In the rows, zero is written as 128.
Each row of D is roughly a mix of the hidden directions of one of 3 groups.
D (129 x 12):
[[102 147 171 142 139 115 174 122 127 134 159 107]
 [131 104 174 123 129  85 115 119 158 145 150 108]
 [144 125  98 164 162 122 164 137 113 102 160 124]
 [139 171 116 130 114 146 102  87 100  98 131 140]
 [108  96  90 137 134 125 111 111 180 133 106 133]
 [129 117 110 182 121 140 133 117 112 108 135  78]
 [156  91 111 118 142 140  97 177 144 132 110 130]
 [128 131 154 155 189 121 148 153 135 124 110 113]
 [101 100 160  98 130 129 166 115 161 148 114 117]
 [130 143 156 138 162  93 172 111 132 157 145 125]
 [132 106 135 103 141 116 107  98 136 103  70 137]
 [ 91 172 122 122 125 135 133  93 129 167 139 152]
 [146 154 153 125 133 143 109 109 127 124  80 172]
 [134 123 115 170 144 143 160 149 105 123 147  83]
 [143 127 136 159 140 168 132  91 103  97 136 158]
 [158 139  78 105 113 109 152 104 106 120 124 151]
 [167 125 169 141 111 129 155 149 143 163 124 153]
 [116 119 110 107  93 164  81 150 128 117 143 144]
 [130 151 135 143 100 158 128 150 133 176 168 126]
 [ 96 100 119 141 102 143  75 135 141 116 131 154]
 [112 137 130 132 140 110 186 163 154 142 151 122]
 [121 146  85 153  98 140 131  97 112 109 165 123]
 [176 101 143  96 129 140 107 123 127 104 159 150]
 [157  90 157 110 144 135 153 170 125 148 130 149]
 [151 134 115 119 124 102 167 109 105  91 101  99]
 [108 117 142 134  86 143 115 162 153 169 131 150]
 [110 137 167  94 117 119 145 109 154 121 145 173]
 [103 149 179 143 170 140 134 131 127 139 125 158]
 [128  80  98 115 137 115 107 113  96  98 110 110]
 [134 138  83 160 135 116 155 153 116 124 170 112]
 [138  94 147 107 119 138  98 180 134 156 126 113]
 [115 139 150  74 122 124  81 124 120 130 120 157]
 [125 144 153 112 116 130  97 172 158 138 148  93]
 [156 156 117 131 172 120 167  92 137 142 127 120]
 [154 112 129  88 155 109 169  93 123 113 129 136]
 [157 116 114 155 144 112 180 153 140 130 161 130]
 [130 132 105 111  82 146  90 118 104  93 130 143]
 [119 144 113 121 112 112  74  98 126  98 128 160]
 [146 158 130 130 147 147 174 157 132 165 151 124]
 [178 142 151 143 110 121 164 115 126 100 131 156]
 [125 142 113  93 129  84 124 148 134 147  97  89]
 [117 132 138 144 145 151 185 149 153 159 115 139]
 [152 138 151 103 101 158  85 133 121 151 145 153]
 [141 107 136 165 145 112  90 141 131 119 101  85]
 [182 142 135  93 113 137 148 114 116 118 144 162]
 [114 111  87 128  92 149  84 126 118 148 150 118]
 [116 106 181 105 155 126 108 133 144 127  93 147]
 [101 108 149 124 162 130  76 144 131 128 144  97]
 [126 112 128 102 124 137 192 101 142 150 126 110]
 [125 130  98 132 103 145 107  98 132  98  75 128]
 [110 102 154 117  85 124 101 168 150 127 148 132]
 [169 140 108  98 141 111 156  90 109 109 133 147]
 [120 116 168 111 127 139 166 140 136 132 179 147]
 [125 137 155 135 128 145  72 111 114 123  90 151]
 [169 171 115 110 157 128 157 117 101 139 126 115]
 [127 109  97 103 118 168  88 164 116 114 127 124]
 [159 111 155 109 131 109 180 135 134 128 166 126]
 [178 124 112 103 154 124 106 109 116 133 116  88]
 [108 137  82 111 124 118 146  93  91 102 113 133]
 [157 163 111 134 103 127 155 125 110 164 164 116]
 [108 106 127 164 106 131 170 161 143 127 113 158]
 [135 162 116 176 143 128 152 147 122 105 156 155]
 [ 93 108 162 123 106 136 140 120 178 156 133 123]
 [ 93 122 118 150  98 129  86  86 139 113 113 130]
 [102 112 167 147 124 142 101 178 148 129 143 130]
 [119 133 135 142  72 128 120 139  91 117 161 154]
 [130  89 140 165 125 143 111 153  93 112  94 138]
 [126 144  94 135 151 136 122 150 122 131  95  72]
 [151  86 119 112 107 130  73 115 110 134 115 119]
 [141 169 149 161 122 125 138 138  77 132 152 134]
 [150 114 123 131  85 107 177 123 151 146 108 113]
 [ 91 122 137 144 100 154 125 151 152 153 169 144]
 [134 100 128  98  95 112 130 132 133 137 189 121]
 [ 97 124 143 153 174 135 144 130 157 108  92 120]
 [159 152 124  98 100  91 104 134 141 148  96 131]
 [112 123 143 129 117 150  74 113 128 120  93 164]
 [116 141 105 121  96 158  69 111 128 144 132 134]
 [103 171 115 118 142 119 172 125 152 139 101 151]
 [163 166 147 155 102 126 165 147 147 138 114 128]
 [135 113 149 111  80 132  73 148 129 125 139 124]
 [168  81 140 125 127  95 155 132 116 103 113 123]
 [150 102 159 102 111 114 117 166 161 148 148 114]
 [ 91 114 109 158 126 135 162 149 152 149 136  91]
 [141 154  87 136 148 126 114 101  96  91 105 121]
 [115  95 131 125 146 117 170 181 128 142 109 118]
 [139 166 104 126 137 109 175 101 106 136 156 129]
 [139 166 134 148 162 122 161 112 154 166 124 115]
 [120 113  96 160  82 116 120 129 132 116 148  87]
 [ 94 105 117  97 144 146 135 171 110 162 120 137]
 [ 87 140 162 130 147 113 165 162 150 131 127 108]
 [ 98 126 101 121 107 148  73 134 150 149 134 110]
 [164 115  91  92  99  99 137 114 108 117 137 116]
 [154 109 100 131  67 123 142 135 130 124  98 140]
 [111 131 160 131  82 128 125 139 106 139 175 148]
 [133 133  87 144 179 140 145 108 133 150 105 109]
 [140 120 114 121 121 134  92 121 106  82  79 126]
 [115 115  84 148 136 135 143 132 105 117 175  97]
 [112 134 108 115 108 111  79 113 154 136  91 152]
 [152 143 137 126  95 108 179 128 114 144 151  98]
 [105 122 159 138  73 132 158 129 150 151 144 125]
 [ 97 117 128 180 164 141 120 158 125 105 143 128]
 [110 124 127 127 116 148  87 171 166 143 142 104]
 [132 130 109 168 129 128 175 139 121 118 167  98]
 [108  99 137 110 145 131  81 165 128 119 138  93]
 [112 142 154 119 118 119 146 139 177 156  97 157]
 [100 133 115 104 122 162  83 112 106 122 149 157]
 [137 156 155 112 126 147 184 124 144 161 118 129]
 [ 99 162 150 134 131 112 170 165 154 137 137 130]
 [148 100  79 127 110 118  82 142 116 118 137 142]
 [ 88 100 150 130 130 122  84 125 122  85 134 120]
 [157 123 159 103 116 120  81 111 147 152 155 120]
 [125 150 141 131 122 119 122 125 108 152 194 100]
 [165 172 157 134 103  99 150 119 139 137 123 109]
 [116 147 122 113 164 127 162  95 126 100 129 170]
 [ 99  89 159 117 113 137  91 127 163 131 109 142]
 [109 136  88 119 124 124 124 127  93 112 175  96]
 [134 160 118 136 103 159 126 143 173 167 138 140]
 [ 97 122 139 125 161 120 159 104 159 122  99 162]
 [132 102 110 112 162 100 131 112 134  86  93 110]
 [112 131 106 142 135 102 102 110 153 119  69 122]
 [102 120 105 137 138 161 125  95 147 134 107 178]
 [124 129 155 126  93 146  76 109 136 125 123 166]
 [141 139 153 137 117 142  93 119 104 115  74 153]
 [141 109  98 188 150 143 141 142 116 118 138 106]
 [100 117  95 138 112 130  80 116 113 119 123  86]
 [121 138  95  95 130 133  97  90 112 130  85 128]
 [107 137 100 163 131 155  88 107 103 106 110 118]
 [ 89 134 112 118  93 152  85 117 107 142 128 152]
 [140 132  93 125  90  92 147 123 137 131 159  92]]
Here is one row of each group, with its name. Which group are the others in?
[153 137 113  93 117 120 139  83 121 118  82 141] -> (94)
[143 132  91 141 141 124  89 119  86  93 146 123] -> (53)
[ 73 126 125 150 114 158 128 156 122 127 128 166] -> (82)

[171 118 138 122 164 134 169 125 125 125 134 169] -> (53)
[156 111 112 122 161 145  84 154 136 124  91 122] -> (94)
[146 151 139 125 136 150  85 133 113 130 103 180] -> (53)
[119 153 142 165  97 120 158 128 103 116 153  93] -> (94)
[ 90 143 111 152 163 171 122 162 131 136 122 126] -> (82)
[128 140 158 149  88 115 146 134 174 123 154 150] -> (82)
[ 91  96 131  90 122 122  88 137 132 157 146 122] -> (82)
[116 137 167  72 128 102 132 134 149 136 125 154] -> (53)
[ 88 119 123 153 159 143 168 163 123 134 114 145] -> (82)
[ 92 122 116 122 105 151  70 102 127 128 116 140] -> (53)
[112  90 133 158 115 110 106 119 154 174 111 116] -> (82)
